In the data rows, the value 128 means zero.
Some points:
[ 73 201 111 160  81  82 141 125 111 115  76 140 142 105 176 107 141 143
 130 104 101 167 125 155 140 162 136  96 122 108 113 135 157 178  72 126
 177 104  95 146 128 129 117   5 100 116 193 161]
[ 97 129 157 111 154 121  74 158 122  74 132 115 166  99 117 109 110 165
  95 151 139 107 139 145 128  83 168  49 101 136  92  91  89  92  90 110
 105  72  72 114 116 133 163 153 169 154  80 137]
[138 143  97 160 140 174  82 124  80 111  80 118 105 117 110 101 117 163
 102 137 144  95 130  61 164 136 132 111  88  79 132 136 190 157 186 143
  67 154 130 140 154 110 169  95 138 103  95 137]
[119 139 112 135 122 134 122 154 104 115  17 145 128 110 123 189 110 144
 135 161 107 185  94 118 143 131 158 144 148 152  66 120 126 111 199  90
 186 158 115 158 123 118 129 155 167 146  91 122]
[173 132 143 133 123 103 110 116 141 143 156 151 169 134  74 107 150  97
 159 183 122  84 155 130 107 134 120 152  71 116 116 115 137 115  85 161
 190 160 158  50 132 189  96 113 189 118 121 171]
[171 160  87 126 155 157 137 185 155 149 160  77 173 171 201  99 129  57
 111 108 100  80  86 119 124 156 151 127 183 112 162 161 106  93  89  91
 136  83 114 149 158 129 130 137 140  96  92 132]
[208 134 121 159 163 134 132 131 155 135 129 181 133 175 139 179 168 153
 138 144  70 157  94 158 139 122 125 155 133 137 143 112 128 159 130 234
 122  92 116 193 144 131 155 165  95 111 121 120]
[199 139 168 107  80 127  97 120 125 107 121 100 104 169 187 129 134 146
 145  78 132 109 185 108  88 127 150 113 162 153 140 206 149 128 137 152
  87 139 104 106 122 149 137 163 187 143 165 133]
[ 66 100  82  93 148 133  95 109 137 142 108 151 116 101 103  78 116 106
  73 105 138 142 182 177 105 127 167 211 154 172 101 142 163 155  96 157
 132 143 109 158 176 117  96 197 111 106 111 140]
[ 76 109  94 116  84  91  93  37 161 157 174  80 135 131 166 177  80 119
 186 103 120 127  79  83 118 120 153 155 134 133  89 113 106 155 133 100
 114 130 143 132 147  90 133 126 179  64 147 133]
[137 138  83 183 111 139 186 121 149 116  74  89  98 102 130  87 104 102
 143 167 225 124 127 118 163 147 182 106 134 131  67 169  94 108  93 147
  91 136 134 160 150 183  87 140  88 134 125 125]
[135 169 171 114  89 158 111 132 174 145 136 121 163 168 117  47 116 184
 128 151 145 213  77 153 120 108 136 156 119 102  82 153 217 103 100 109
 113 147 157 124 134  86 164 156 143 116 147 121]
[100 136 153 160 157 102  94 154 146 119 102 175 113 148 158 124 124 102
 100 124 147 114 122  69  85 143 106 156 119  83 139  91 139 132 139 131
  95  91 153 117 114 182 158 105 200 114 164 113]
[120 170 128 116 151 110 155 124 153 119 112 155 146 139 131 160 197  99
  94 131 188 112 120  76 123 125 158 148 149 149 108 124 124 217 134 110
 126 105 142  65  81  92 131 154 124 175 114 141]
[142 124 143 130 134  93 122  83 124 189 155 144 126 167  86  85 106 149
  83 115 104  69 196 166 124 129 175  92 135 133 127 151 110 170 145 100
  80 100  60 116 135  90 178 116 107  82 143 162]
[164 178 143 110 106 100 111 137  98 155  96 149 148 110  96 155  51 112
 172 136 116 138 147 119  79 142 121 136 176 148 138 156  94 123 178 128
  97 141 171  76 139  93 105 108  44 187 138 105]
[150 155 141 110 113 125 183 141 169  75 156 127 134 154  97  73  77 160
  80  81 117 142 138  86 104 116 151 149 149 130 136 127  68 149 167 141
 217 129 133 119 139 136 164  77 134 121  65  93]
[175 103  75  95 126  87 149 118  95  86 150 167 131 142  99 154 101  56
 110 130 176 138 114 103 107 187  86 107  78 152 112 113 145  87 136 128
 154 100 108 195 134 106 178 138 122 120 182 145]
[145  95 134  46 170  81 164 154 137 156  58 146 100 175 136  98  89 114
 138 171 116 126 125 114 113 100 129  96 145 155 163  85 126  98  73 121
 108 179 122 176  70 110 102 121 132 113 131 125]
[155 102  67 133 153 154  66 125 173 119 108 177  79 127 118 138 154 191
 190  57 153 122 129 144 118 126 117 119 181  97 136 131 139  82 136  94
 169  89  89  98  44 119 101 101 107 106  90 151]
[112  91 169  91  93 148 179 131 116 100 136 180 120 100 147 139 172 113
 193 120 149 110 144  75  94  77  97  89 134 100 103 153 158 156 135 120
 168 104  57 128 200 152 139 136 120 119 128 113]
[157 102 157 158  94  46 121  72 106 157  86 146 157 102 162  88 115 138
 167 168 178 138 110 175 130 126 135 152 110 151 143 142 128 135 171 159
 127  86 161 171 129 114 131 117 159 150  63 136]
[135 102 174 149 137  89 143 152 142 107 113  91 132 175 113 190 151  92
 164 126 103 176 181 130 118 129 152  50 147 116  68 104 110 167 138 145
 115 110 167 118  83 144 109 140 101  60 144 115]
[150  86  86 143 106 142 168  90 154 117 146 110 133 137  63  83 127 160
 127  94 152  95  71 141 136 130 107 128 127 118 102  82 104 111 139 114
 105 154 144  68 146 175 161 168  94 100 149 136]
[143 110  82 111 134 104  87 116 132 133 132 130 163  90 152 141 170 159
  62 116 151 101 131 122 101 103  91 136 147 162  56 113 138 156 130 125
  97 125 182 124  76 153 102  88  99 108 147  69]
[134  45 117 120  94 184 134 148 118  99 142  68 134 136 163 133 144 103
  75 179 110 132 164 113 120 103 152 185 107  58 136 143 167 112 170 156
 121 111 124 108  84 111 117 126  67 157 123 210]
[142  83 160 127 146 169 144 148 110 127 114  89 215 137  97 135 169 173
 121 113 107 166 126 146 113 202 178 173 107 162 132 131 105 140 179  77
 139  76 155 150 122 132 106 125 130 123 155 139]
[114 136  98 201 149 164 118  82  93 135 162 137 119  79 149  88 164 100
 125 195  97 171  91 113  91 110 153  87 169 181 166 141 124  83 137 185
 171 143 131  68 142  87 172 145 108  91 131  89]
[124 110 162 100 164 159 131  92 108 148 103 116 139  73 118 134 137 149
 140 133 144 126 199  98 208 140 159 130 155 114 158 141 133 103  95 129
 194 146 219 187 121 101 130 119 135  95 176 141]
[103 102  90  81 109 159 196 157 141 177 114 156 139 110 132 101 175 107
 135 131  89 126 135 142 154 110 122  85 163 133 144 129 146 138 170 106
 105  91 153  81 141 120 138 122 187 133 166  97]
[141 132  80 160 116 130 145 154 162 141 126  58 186 118 137 159 154 165
 143 141 147 100 180 140 103 111  31 122 109 203 153 137  82 142 116 114
 157 190 104 144 134  64 146 122 145 110  97 179]
[134 149 160 158 178  70 165 119 154 148 181 121  87 144 135 150 198 132
 126 172 174 144 147 125 163 121 156 172 121 166 171  88 178  93 168  44
 102 152  81 114 159 154 137  82  92 124 117 116]
[ 79  73 162 141  60 125  99 198  29 165 110 173 176 152 153 116 155 135
 175 120 130 124 117 117 152 117 152 178  95 119 137 141  77 115  76 109
 123 158 123 128 121 138 157 123  68  96  99  55]
[ 93 123 147 132 151 198  64  95 133  91 183 121 169 137 127 139  73 129
 181 191 117 115 167 153 107 195 147 106 137 118 102 112 174 137 128 100
 152 138 100 181  72 133 161 110 117 173 123  50]
[120 105 131 145 126 119 117 104 155  98 132 181 115 100 126 127 118 124
 125 147 126 149 109 124 156 215 142 129 156  91 209 151  87 191  90  95
 125 138 117 109 121 131  97 183 152 143 120 135]
[142 172 172 117  88 142  87  94 141 137  90  74  74  89  68 110 188  41
  92 112 109 145 140 116 111 143  73 154 110 129 161 125 102 100 138 133
 117 117  74 141 150 137  82 118 148  84  78  84]
[ 75 104 146 150  80 134 106 164 153 171 129  97  96 138 111 131 107 151
  97  66 142  96 106 121 155 166 115 105 109 166 148  58 152  97 126 167
 139  67 146 149 154  76 149 149 121 174 112  81]
[103 124 115  91 140 122  81 145  73 111 171 149  60 165  90 132 148  95
 131 150 115 126 112 166 147 134 113 149 149 131  92 191 124 113 120 121
 133 116 198 141 154 116 147  43 154 119  92 166]
[ 90 105 121  57 127 106 138 109 145 163 150  90 116 121 172 149 111 181
 120 147 120 126 101 148 153 179 104 113 163 150 148 118 142 125 148 196
 142 119 122 106 129 240 152  97 109 158 101 149]
[156 149 102 151 107 159 126  94  84 172 115 128  91 215 104 193 149 157
 114 135 123  90 113 105  76  87 146  71 118 140 162 118 152 158  73  86
 186 116 158 143 152 192  95 144 117 176 134 137]
[163  81 123 148 184  97 117 132  20 134 162  77 145 115 129 111 115 129
 113  85 159 181 103 173 168 154 110 114 141  94 115 138 145 155 127 108
 126 176  94 113 168 109 109 147 185 163 145 107]
[136 124 113 124 115 137 120 195 129  75 153 115  89 127 148 184 102 167
 136 169 198 160 172 149  83 117 129 142 165 123 149  80 116 126 101 151
 111 108 140  84 203  85 111 126 152 101 136 134]
[106  97 137 169 157 104 143 108 126  67 105 122 101 169 175  43  91  97
 151 144  63  59 149 139 158  96  80 150 170 158 126 109 157 136 165  98
 137 119 142 134 180 137  68 136 139 139 141 113]
[ 97 123 158 166 135  92  97 159 165 140 137 134 182 142 115 158  93 132
  81 149 148 103  87 112 131 137 108 109 145 104 129 172 151  94 159 158
 176 160  73 116 126 134  49 130  89  92 175 151]
[118 135 113  89 138 193 136 101 186 165  78 135 136 194 117 142 129 125
 132 141 137 148 115  93 144 154  94  93  74 127 136 133  98 143 111 154
  83 133 109  81 164 124  59  84 121 146 124 105]
[ 64 151 147 159 178 172 143 107 104 103  83 127 141 155 140 144  86 112
 136  80 119 167 142 177 126 126  83 139  72 146 149 133 143 118 124 113
 107 123 178 102 170 143 156 157  99 107  89 157]
[ 97 132 134 126 184  87 101 147 154 160  89  92 101 101 118 142 119 152
 158 111 109 139 130  75 172  97 108 148  69 133 132 207 126  83 135 146
 166  82 128  83 128 147 185 175 106 169 168 132]
[161 131 180 154 139 220 163 119 114 207 153 143  81  96 184 125  55 102
  85 112 171 112 140 179 157 113  64 162 103 114  97 125 118 133 118 109
 160 102  97  99  82 123 153 150 146  95 137 119]
[171 205 101  54 118 158 103 112 108  95 116 150 178 104 167 151 109 100
 157 100 115 138 154 122 195 107 144 143 109 123 153  59 120 101 140 150
 102 144 109 102 130 177 148 109 104 108 144 117]
[167 150 146 113 153 124 161 146 176 106 122 141 115  88 111 196 164 166
 131 148  90  43 116 178 131 150 152 169 116 104  77 143 108  95 102 133
  95 154 122 120 171 104 133  94 138 187 164 102]
[127 126 105 110 150 133 110 115 135 106 164 151  66 167 183  71 179 153
 148 104 130 143 153 127 104 153 146 146  43 125  90 128  57 125 157 148
 159 166 124 135  94  90 112 129 126 182 180 106]
There is one direction along which these points spread out most. Take the direction at right angles to it along which they spread out most. Then take the direction at right angles to both along which they spread out most. Go by this last direction. How far along it is each point below, from 0 to 99? 50 is the average, and the first point above lies past it. One standard deviation of the points above along it is 16.
[127 174 194  99 156 153 103 136 124 129 179 110 141 133 113  88 158 122
 161 119 167  91  69 107 167 111  87 114 183 136 102  75  87 174 127 148
 128 139 147 153 124  89 105 156  80 151 137 219] 44
[ 93 151 169 124 126 131 213  83  67  72 130 146 122 149 127 177 140 169
 108 132 100 110 102  75 117 151  87 135 152 146 119 154 108  84  81 155
  77 127 111 138  65 117 119 131 141 108 100 123] 54
[ 99 219  53 126 119  84 183 172  79 184 171 124 114 125  99  86 128 147
 171 153 104 119 165 122 118 158 116 138 117  67 140 113 153 108 161 158
 110  95 127 154 112 125  80 188 153 116  98 118] 61
[ 94 109 121 113 161 132 155 126 103 106 126  78 142 121  75 148 117  80
 154 101 163  93  63 196  91  44 179 139 115 118 189 136 148 179 142 188
 139 142  93 146  82 106 120 103 160 123 148 102] 48
[130 127 115 127 127  71 126 165 165 164 102  92  83 117 135 133 159  82
 128 113 108 134 138 144 119 149 108 112 146  66 105 109 145 173  96 132
 134 232 145 119 139 152 204 139 120 130  74 132] 61
[134 147 132 123 104 126 125 169 131  62 160 131 123  79 123 107 111 120
 131 110 118 120 107 151 151 150 115 110  98 201 173 189 202 175 101 111
 114 119 165 131  89 130 127 145  96 122 112  96] 51
[150 117 129 151  93 131 151 126 109 121 111 100 117  88 107 108  98 101
 146 110  61 152  97 126  95 129 125 160 143 125 131  55 150 108  73 103
 120 108 104 100  95 113 145 133 117 170 167 171] 49
[167 106 137 147  91 134 139 178 139 134 200 166  93 107 124 159 103 123
 129 102  91 133 118  96 183 104 204 103  75 192 110 114 139 135 146 123
 123 158 129 112 113 126  76 113 169 113 103 170] 43
[135 140 115 105  98 129  92 143 138  93 149 113  88 136 103 127 126 168
  82 197 104 140 101 152 142  57  99 135 105  93 178 145  48 163 153  57
 116 108 123 157 106 174 147 175 123 105 189 116] 39
[ 54 160 126 164  64 127 126  96 141 113 123 167 155 166 133 148 143  74
  89 102 147 132 158 201 165 127 151 100 148 106 151 133 129  54 174 128
 114 183 149 166  91 131 147 145 161 170 148 130] 52
[165 102 162 104 155  87 141  74 136 114 129 142 152  62 175 152 125 154
  76 105 117 121 125 152  85 105 136  71  87  52 129 124 129 107 125 103
 135 141 187 144 165  76  80 146  84 125  87 117] 46
[ 90 119 147 138 155 180 127 153 127 172 137 173 134  46 120 104 129 117
 147 102 121 170 104 103  35 135 134 125 131 143 128 120 114 112 155 118
  74 161 144 197 146 175 133 111 132 156 145 185] 56
[154 108  95 179 133 116 143 120 157 145 175 141 162 137  84 157 112 133
 116 112 109 177 178  70 173  47  86 146 173 109 135 150 108 132  56 147
  98 106 112 156 117 145 108  88 148 196 114 107] 51
